In the data rows, zero lies at 4.5, halfway between 4 and 5.
Here are some points:
[7, 5, 5, 3, 5, 4, 8, 2]
[3, 1, 7, 5, 5, 4, 2, 5]
[2, 5, 7, 7, 5, 2, 3, 5]
[5, 6, 3, 4, 1, 5, 3, 7]
[1, 5, 7, 7, 4, 3, 4, 6]
[4, 4, 4, 8, 6, 4, 3, 4]
[6, 4, 5, 2, 6, 4, 7, 2]
[2, 5, 7, 7, 6, 2, 3, 4]
[3, 4, 4, 7, 6, 6, 3, 5]
[6, 1, 4, 2, 5, 6, 6, 3]
[6, 2, 5, 3, 2, 5, 3, 5]
[6, 3, 5, 3, 5, 5, 7, 2]
[5, 5, 5, 3, 6, 3, 7, 2]
[6, 2, 5, 3, 2, 5, 3, 5]
[2, 4, 6, 7, 7, 4, 3, 5]
[2, 5, 7, 6, 6, 1, 4, 6]
[7, 5, 4, 2, 4, 5, 7, 2]
[2, 6, 6, 6, 6, 1, 4, 5]
[3, 3, 7, 6, 6, 3, 3, 4]
Then 12 other points, each followed by its number:
[5, 7, 2, 5, 5, 5, 5, 5] 0
[5, 6, 3, 4, 1, 5, 4, 7] 1
[8, 4, 2, 1, 2, 7, 4, 7] 2
[6, 5, 2, 3, 2, 9, 4, 7] 3
[5, 4, 2, 6, 5, 7, 4, 5] 4
[4, 6, 3, 6, 6, 5, 5, 4] 5
[5, 0, 5, 4, 3, 6, 3, 6] 6
[7, 4, 1, 1, 2, 7, 5, 6] 7
[2, 6, 6, 6, 2, 5, 5, 7] 8
[2, 6, 7, 5, 5, 1, 4, 5] 9
[6, 4, 4, 2, 6, 6, 7, 3] 10
[6, 5, 4, 3, 6, 4, 6, 2] 11
Which three of these numbered points are nearest to each point below, ignoring the 2 directions in which the first points spread most? Their numbers follow each, nearest first.
[6, 2, 5, 2, 5, 5, 7, 3] > 6 10 11
[5, 5, 4, 4, 1, 5, 4, 7] > 1 8 9
[2, 5, 6, 7, 7, 4, 3, 5] > 10 11 5
[3, 3, 7, 7, 6, 4, 3, 4] > 6 10 11
[5, 7, 2, 5, 6, 4, 4, 5] > 0 5 7
[7, 3, 4, 3, 2, 6, 6, 2] > 11 10 6
[8, 4, 2, 1, 2, 7, 5, 6] > 2 7 1
